Each row is where one point has got to under a steady rotation. How many steps took it there?
The counts run from 0 to 261.
9.3, -25.8, 37.3, -54.6, -4.8, 16.3, -19.5, -18.9, 1.9, -15.8, -16.8, -25.8, -16.0, 25.2, 7.5, 40.9, 30.9, -1.6, 8.4, -10.9, 12.3, -7.7, -31.0, -22.4, -11.8, 17.4, -21.1, 14.0, -44.4, 0.5, -44.1, 44.2, 7.5, -16.0, -2.1, -40.0, -7.5, -36.5, 19.6, -5.0, 0.2, -11.4 | 3
0.1, 0.8, -19.3, -46.1, 25.6, 25.4, 30.0, -36.6, -7.8, 15.2, -25.9, -31.2, 13.4, -8.0, -45.4, -5.8, 1.4, 27.7, 1.7, 2.9, 1.7, 16.2, 32.2, -1.0, -14.4, -32.3, 29.3, 15.2, 0.4, -18.2, 23.6, 17.8, -9.4, -31.4, -16.6, -37.9, 33.3, 12.6, -4.0, 2.8, -22.1, 10.1 | 39
40.9, 49.4, -33.8, -18.4, 20.7, -26.1, -19.3, 2.4, -10.1, 1.3, 29.2, -43.7, 5.9, 29.3, 12.1, 22.6, 19.1, 31.6, 10.7, 21.8, -3.4, -10.3, -27.3, -6.9, -20.4, -8.6, 4.0, -4.3, -7.3, -6.1, 5.1, -0.9, -51.3, -10.7, -9.1, -18.6, -34.0, 33.7, -18.2, 9.9, -0.6, 15.8 | 130
27.2, 8.4, -50.7, -39.8, 33.5, 30.7, 5.4, -46.1, -14.3, 17.9, -22.2, -38.1, 7.5, 5.2, -22.4, -1.3, 6.2, 10.3, -8.9, 32.1, 41.6, 11.4, 6.0, 13.4, -16.4, -32.0, 13.8, -6.8, -18.0, -23.9, 14.9, 31.9, -27.5, -12.8, 7.8, -21.7, -2.1, 27.1, -21.5, 31.0, -16.6, -3.4 | 45
25.9, 46.0, -19.3, -25.2, 10.7, 22.5, 12.5, -4.4, 5.7, -17.5, 23.8, -20.2, 30.9, 45.1, 1.2, -1.1, 15.5, 19.5, 40.0, -17.9, 0.7, 2.8, 34.9, -11.5, 12.9, -38.8, -17.3, 13.0, 28.2, -5.2, 32.6, -10.7, -26.1, -0.8, -42.4, -4.8, -24.9, -12.6, 23.9, 9.6, 7.3, 10.8 | 191
26.5, 19.0, -30.0, -56.8, 5.6, -2.4, 15.3, -11.6, 4.8, 5.6, 3.3, -56.8, 16.8, 12.1, -25.1, 50.2, -2.3, 38.5, -2.8, -1.0, 34.8, 6.4, -10.2, -7.3, -20.8, 3.4, -22.3, 9.4, 12.4, -6.0, -11.8, 20.4, 16.6, -6.0, -23.5, -46.4, -10.7, 13.1, -13.3, 6.7, -22.8, 2.7 | 119
-8.1, 28.5, -6.7, -23.0, -12.5, -5.5, 6.2, 20.4, 8.5, -63.2, 0.4, -40.7, -43.9, 43.8, 16.1, 5.7, 18.7, -2.3, 17.1, -19.8, -7.4, -5.1, 8.4, -27.4, 21.1, 26.7, -17.7, 26.3, -16.4, 4.2, 8.9, -2.7, -29.7, -27.9, -5.8, 7.1, 5.1, -7.4, 28.7, -8.1, 0.7, -15.7 | 73
41.5, 7.3, 18.8, -34.8, 10.1, -12.5, -26.1, -2.3, -27.5, -9.6, -22.9, -27.2, 32.4, 6.1, -47.2, 13.4, 11.4, 40.1, 23.4, -15.8, -6.9, 35.8, -32.1, -40.3, -21.5, 11.8, -7.1, 17.1, 1.8, -3.8, -30.5, 41.1, -23.0, 8.2, 4.5, -17.1, -13.9, -14.8, 3.8, -1.5, 10.6, 12.4 | 236
40.1, 29.3, -17.1, -39.9, 22.5, 1.8, 13.1, -15.9, -10.6, 16.1, -10.4, -38.2, 10.1, 11.7, 22.8, 9.1, -0.1, 20.8, 32.5, -20.5, 21.4, -7.1, 14.8, 3.7, 15.1, -55.2, -29.8, 13.7, 22.4, -29.6, 23.2, 17.5, -27.8, -17.6, -11.2, -25.4, -16.3, 13.4, 2.4, 24.2, -39.2, 16.3 | 193
-23.1, -17.8, -3.8, -47.4, 13.0, 16.9, -10.7, 2.0, 24.9, 16.1, -22.9, -7.4, -14.7, 27.7, -5.2, -46.2, 30.7, 42.2, 8.2, 9.9, 28.2, 25.7, 9.3, 20.4, 21.9, -14.9, -34.7, -14.4, -12.8, 8.0, 25.4, 4.2, 17.9, -35.9, -24.8, -40.5, -17.6, -12.4, 23.2, 42.8, 4.9, -16.3 | 109
-32.3, -22.7, -9.1, -19.6, 31.5, -15.2, -9.4, 16.8, -3.5, -41.1, -5.1, 9.3, -42.6, 7.4, -9.8, -24.9, -1.7, -2.2, 30.2, 3.5, -18.8, 29.1, -4.2, -28.7, 11.5, -20.9, -15.1, 8.4, 3.7, -31.2, 23.2, -15.9, -11.8, -22.8, 24.9, -22.2, 9.7, -10.4, 59.1, 42.2, -5.2, 2.6 | 91
-25.0, -22.9, 30.4, -36.7, 24.5, 25.2, 14.1, -18.6, -25.4, 16.6, -26.0, 8.9, 16.7, 14.2, -24.1, 37.2, 2.0, 37.8, 9.6, 12.8, -14.8, -9.2, -15.8, 10.0, -12.6, -8.1, 2.6, 6.6, 19.6, -61.1, 11.7, 26.3, 19.4, -21.0, 3.2, -51.9, -3.0, 4.0, 38.2, 14.2, -4.3, -9.2 | 101
2.8, -1.5, -8.3, -35.9, 31.2, -22.0, 36.2, -13.7, -0.6, -16.3, 11.1, -11.0, 2.5, 17.8, 28.1, 29.6, 7.2, 14.6, -11.1, -6.2, 21.7, 2.3, -19.5, 8.3, -31.8, -40.9, -11.8, 14.7, -18.4, -22.4, 22.5, 11.7, -3.1, -1.5, 4.3, -29.6, 21.1, -12.9, 11.2, 37.8, -49.0, 46.6 | 200
-23.4, 24.6, -6.1, -6.9, 6.4, -0.7, -39.0, 17.2, 6.6, -45.3, -0.9, -26.7, -25.3, 16.1, -0.2, -4.0, 19.8, 34.6, 30.0, -12.2, 16.0, 35.3, -27.0, -28.7, -4.3, 11.3, -59.5, 25.8, 8.7, 17.3, -9.9, -17.0, -14.2, -15.9, 17.4, -8.1, -17.5, 11.8, 32.1, 9.7, 15.4, -1.8 | 11
-11.0, -4.8, -7.0, -37.4, -5.2, 8.4, -20.5, -6.3, 2.5, -45.5, 3.6, -27.2, -46.3, 42.2, -2.5, 16.7, 31.5, 1.0, -10.4, 12.7, -23.1, 6.2, 2.7, -28.0, -11.4, 18.6, -14.2, -3.5, -45.2, 12.8, -8.1, -23.8, 22.5, -23.3, -23.2, -37.5, -0.9, 11.5, 46.3, -21.6, 16.5, -24.5 | 221
-35.7, 18.3, -24.0, -12.6, 27.7, 42.3, 9.8, 27.7, 27.0, -0.9, 8.4, -3.9, 15.8, 38.8, -14.8, -42.2, 25.2, 57.6, 9.0, 7.5, -33.7, 13.4, -9.9, 9.9, -18.5, 5.6, 2.5, 19.9, -13.5, -11.6, 34.9, -18.3, -31.9, -22.2, 12.2, -4.7, 2.5, -4.8, 26.0, 30.0, 14.6, 23.4 | 30
-29.1, -13.7, -4.8, -12.6, 6.5, 28.9, -21.2, 12.7, -4.5, -19.4, -5.4, 13.4, -19.3, 41.7, -10.7, -10.4, 0.6, 55.0, 12.9, 12.6, -9.6, 6.4, -20.7, 10.3, -38.4, -0.7, -12.1, -16.0, 29.0, -39.1, 24.6, -2.9, -6.6, 6.8, 6.1, -2.9, -17.1, -12.7, 48.6, 49.7, 8.3, 0.3 | 98
-47.4, 18.1, 25.0, -30.6, 15.3, 36.3, 11.4, -6.8, -1.0, -17.7, 4.8, 0.5, 0.3, -15.7, 10.1, -11.9, 55.5, 13.2, 18.8, -1.5, -2.0, -2.0, -31.7, 0.2, -22.0, -10.6, 28.9, 34.7, -54.1, -9.9, 7.8, 28.0, -55.8, -36.6, -3.3, -4.9, 13.4, -3.9, -2.6, -29.9, -15.4, 12.5 | 145
9.2, 31.3, 5.6, -26.8, 39.6, -33.7, 12.1, 4.4, 15.2, -21.9, 36.0, -10.7, 32.2, 16.4, 13.0, -23.5, 44.5, 39.3, 25.5, -9.5, 46.1, 20.3, -32.5, -3.8, -1.3, -14.4, -40.6, 10.2, -33.1, 33.3, 13.2, 10.1, -15.3, -18.3, -14.4, -18.5, -9.4, 6.2, -1.3, 4.5, -12.3, 22.9 | 127
11.5, 51.0, -34.1, -45.5, 15.4, -27.2, 14.4, -7.4, 11.4, -26.9, 32.4, -31.3, 22.3, 14.2, -35.2, 11.8, 16.3, 28.7, 28.5, 15.9, 13.1, 8.1, 11.7, -12.1, 1.4, -2.9, -10.4, 10.0, 2.0, 19.1, 5.8, -26.3, -17.5, -1.9, -51.0, -33.8, -26.0, -2.6, 11.1, -5.8, 13.7, -8.8 | 123
37.5, -12.0, -0.7, -21.8, 3.4, 1.6, -33.1, -5.6, -34.3, -35.9, -20.2, -8.8, -4.9, 28.5, -13.6, 3.7, -8.0, 16.0, 33.5, -32.3, -32.5, 17.5, -7.1, -40.3, -24.7, -25.4, 2.3, 0.0, 6.8, -37.8, 13.1, 21.9, -40.1, 24.9, -0.8, 0.6, 3.3, -39.3, 40.2, 28.7, 8.9, 26.2 | 87
-5.2, 11.2, -23.8, -35.8, 39.1, 48.1, 31.0, -33.3, -13.0, 36.6, -21.8, -30.4, 22.0, -2.7, -16.1, -13.5, 16.6, 8.0, 0.0, 16.2, 8.3, 0.7, 24.9, 12.5, 6.0, -38.6, 19.2, 38.4, -18.0, -35.7, 24.0, 31.4, -37.2, -36.9, 1.2, -30.1, 6.4, 17.2, -7.9, 21.6, -23.5, 9.0 | 261
11.6, 18.0, 9.4, -7.0, 49.4, 14.7, 6.2, 11.2, -2.3, 8.8, -1.5, -6.5, 27.1, 4.4, -14.9, -2.9, 22.5, 39.1, 16.2, -12.2, -5.1, 36.1, -33.8, -31.0, 12.1, 20.0, -14.8, 46.8, -8.1, -18.1, -11.2, 14.9, -45.4, -23.4, 42.3, -28.9, 11.1, 6.4, 13.9, 3.3, -8.3, -8.0 | 243
28.3, 10.6, -25.8, -33.6, 24.6, -26.7, 9.8, 11.6, -8.2, -32.9, 6.4, -33.1, -0.2, 43.9, 8.6, 21.9, 4.1, 35.7, -12.5, -8.0, -15.7, 1.0, -17.7, -16.4, -34.6, 4.1, 26.3, 9.4, -17.9, -7.8, 9.7, 16.7, -37.3, -0.8, 0.9, -10.4, 45.4, 30.4, -20.7, -30.9, -34.9, 16.3 | 137
9.2, 12.3, 12.6, -41.4, 20.5, 44.4, 34.4, -5.0, -1.0, 22.2, -13.1, -14.3, 16.8, 4.7, -36.7, -2.1, 2.2, 53.3, 14.2, -2.7, 4.7, 16.0, 31.2, -11.5, 0.5, 0.8, 13.9, 22.9, -4.2, -32.4, 24.6, 37.1, -27.6, -35.8, 8.3, -18.7, 30.2, 18.4, 3.5, -4.7, -17.3, 3.3 | 255
38.9, 36.5, -34.4, -33.4, 34.4, -33.9, 5.6, -13.1, -12.0, -11.0, 8.1, -32.4, 32.6, 7.2, -3.7, 9.8, 24.9, 31.1, 11.7, 0.8, 25.4, 17.3, -13.5, -6.1, -6.6, -19.8, -19.4, 33.0, 8.3, 0.3, 0.6, 5.5, -12.2, -1.1, -27.3, -34.8, -8.2, 35.8, -15.8, -22.3, -31.1, 1.6 | 125
-24.0, -6.8, 36.6, -24.2, -1.5, 14.1, -10.8, -1.5, 0.8, -25.6, 25.3, 1.0, -33.6, 34.3, 21.3, 2.7, 44.5, 31.8, 6.4, 38.2, 9.4, -25.2, -27.9, -1.4, -33.4, -7.1, -3.6, -33.8, -45.2, 3.3, 14.6, 2.4, -8.8, -33.5, -12.4, -24.6, -28.9, -7.3, 29.9, -6.6, -0.7, -1.9 | 214
4.7, 19.1, -8.5, -18.2, -0.4, 6.5, -25.7, -3.3, -49.1, -37.8, -24.3, -24.4, -3.9, 20.9, 14.3, 6.8, 21.4, 0.6, 20.7, -31.2, -31.6, -6.0, -19.6, -3.5, -26.2, -17.9, -3.1, 49.0, 15.5, -39.7, 8.1, 13.9, -45.9, 10.1, -18.1, 15.5, -6.8, -26.0, 11.4, 14.0, -0.2, 15.2 | 81
2.9, 3.5, 32.4, -27.8, 16.6, -37.4, -2.9, 10.8, -4.4, -16.2, 1.6, -39.1, -3.3, -18.1, -47.6, -11.1, 19.1, 19.4, 43.1, -4.8, -0.9, 32.2, -19.5, -50.8, 21.0, 21.3, -15.1, 14.8, -14.1, 9.9, -12.8, 11.0, -27.2, -33.9, 26.2, -42.3, -10.6, -0.6, 27.1, 21.3, 21.5, 0.2 | 238
-32.0, -14.5, 26.3, -12.6, 38.9, 32.6, 12.7, 7.0, 0.5, -9.2, -8.3, 16.1, -17.9, 6.4, 1.7, 9.5, 14.6, 41.4, 16.4, 11.8, 16.0, 24.4, -26.7, 1.5, -9.2, -21.5, -33.5, 5.9, 4.5, -46.0, 26.1, 14.7, 3.5, -16.1, 47.7, -24.4, -2.8, 11.2, 45.8, 41.0, -22.5, -3.9 | 96
-4.7, -3.9, 15.0, -23.0, 0.3, 4.6, -20.9, -5.4, -9.7, -21.8, 20.4, -18.5, -46.0, 46.1, 10.0, 12.3, 37.2, 25.8, 3.2, 32.4, -5.9, -44.3, -19.3, -2.7, -40.0, -9.5, 15.7, -36.4, -38.5, -8.8, 17.7, -3.1, -10.5, -25.5, -23.1, -27.8, -36.7, 15.1, 28.5, -3.0, 12.4, -5.6 | 215
-13.0, 15.7, -30.6, -38.2, 13.9, 37.0, -5.9, 2.5, 15.3, 10.4, 0.9, -13.9, 3.0, 33.5, -24.0, -61.4, 10.7, 32.5, 23.7, 3.6, -4.6, 13.5, 28.5, 11.5, 8.7, -10.6, 16.8, -9.0, -3.3, -5.1, 52.6, -1.9, -50.2, -27.3, -22.3, 6.9, 3.4, -15.8, 18.4, 40.2, 19.4, 8.0 | 258
9.1, 19.5, 17.6, -24.6, 19.1, 37.6, 33.2, 25.9, 7.1, 24.7, -19.6, -40.5, 26.4, 38.0, 7.9, 46.6, 10.4, 27.7, -4.1, -2.6, 6.8, 1.5, -2.9, 19.1, 27.5, 21.5, -29.2, 48.7, 22.1, -41.2, 4.8, 31.5, -16.9, -27.4, 17.0, -28.0, -7.6, 3.8, 4.6, 36.4, -11.0, -13.5 | 181
25.5, 52.0, -13.2, -3.3, 23.3, -22.4, -10.7, 1.9, 3.1, -11.9, 49.7, -28.8, 4.4, 37.0, 10.2, -1.4, 27.6, 31.6, 22.4, 22.6, 12.5, -4.4, -19.8, -13.0, -21.9, -10.4, -12.4, -12.2, -16.7, 15.6, 10.6, -12.0, -43.6, -7.1, -8.3, -17.5, -38.6, 22.7, -2.8, 15.7, 5.2, 0.9 | 129
-6.1, 16.2, -0.9, -31.0, 15.5, 60.4, 17.0, -5.1, -0.2, 30.9, -20.2, -27.7, 6.3, 10.1, -28.9, 24.1, -1.9, 60.8, 9.1, -0.3, -12.0, 6.0, 5.8, 14.6, -24.0, -4.7, 7.6, 13.5, 3.6, -44.9, 16.3, 24.3, -22.7, -22.6, 28.7, -25.2, 12.7, 24.6, -3.2, 12.6, -17.5, 27.9 | 33
7.2, -15.4, 11.6, -29.5, 33.7, -2.3, 19.9, 3.4, -21.9, 24.4, -26.4, 1.6, 29.9, 20.5, -9.3, 7.7, 18.9, 4.7, 10.8, 7.3, 9.3, 16.3, -0.5, -7.6, 53.6, 11.4, -2.0, 45.2, 23.8, -35.0, -15.7, 35.2, -20.0, -28.2, -5.2, -45.2, -6.1, -3.3, 23.5, 19.7, -2.0, -47.9 | 175
-10.1, 1.4, 1.2, -22.0, -0.2, -1.0, 41.0, -9.1, 21.5, -40.8, 32.4, -6.9, -9.1, 34.8, -33.8, 22.4, 25.3, 14.8, -6.5, 50.2, 57.5, 9.5, 5.5, -15.9, -21.8, 24.1, 2.7, -9.9, -35.0, 24.1, 16.8, 20.0, -8.7, 0.9, -25.1, -14.5, -15.0, -22.8, 13.9, 23.9, 2.8, -16.6 | 54
37.9, -17.3, 19.6, -38.1, 28.7, 19.1, -18.6, -26.6, -35.1, -14.9, -11.7, 8.3, 0.2, 12.7, -13.6, 23.8, -8.8, 6.9, 41.7, -24.2, -27.8, 19.4, -2.4, -35.9, -0.8, -30.5, 3.8, 7.1, -6.5, -40.1, 4.6, 39.9, -36.1, 11.2, 15.2, -21.5, 5.5, -43.6, 39.4, 15.9, -5.8, 5.5 | 88
-10.3, -12.0, -32.2, -27.1, -2.4, 8.1, -34.8, -21.9, -23.8, -45.9, -26.6, -30.5, -47.7, 17.3, -33.7, -16.6, 4.9, -3.8, -2.0, 12.2, -24.1, 18.0, 12.3, -31.3, -26.2, 1.8, 30.4, -1.6, -33.0, -18.2, 14.5, 4.6, -39.1, -14.1, -11.9, -4.1, 19.3, -7.5, 29.2, 11.8, 13.9, 0.4 | 154
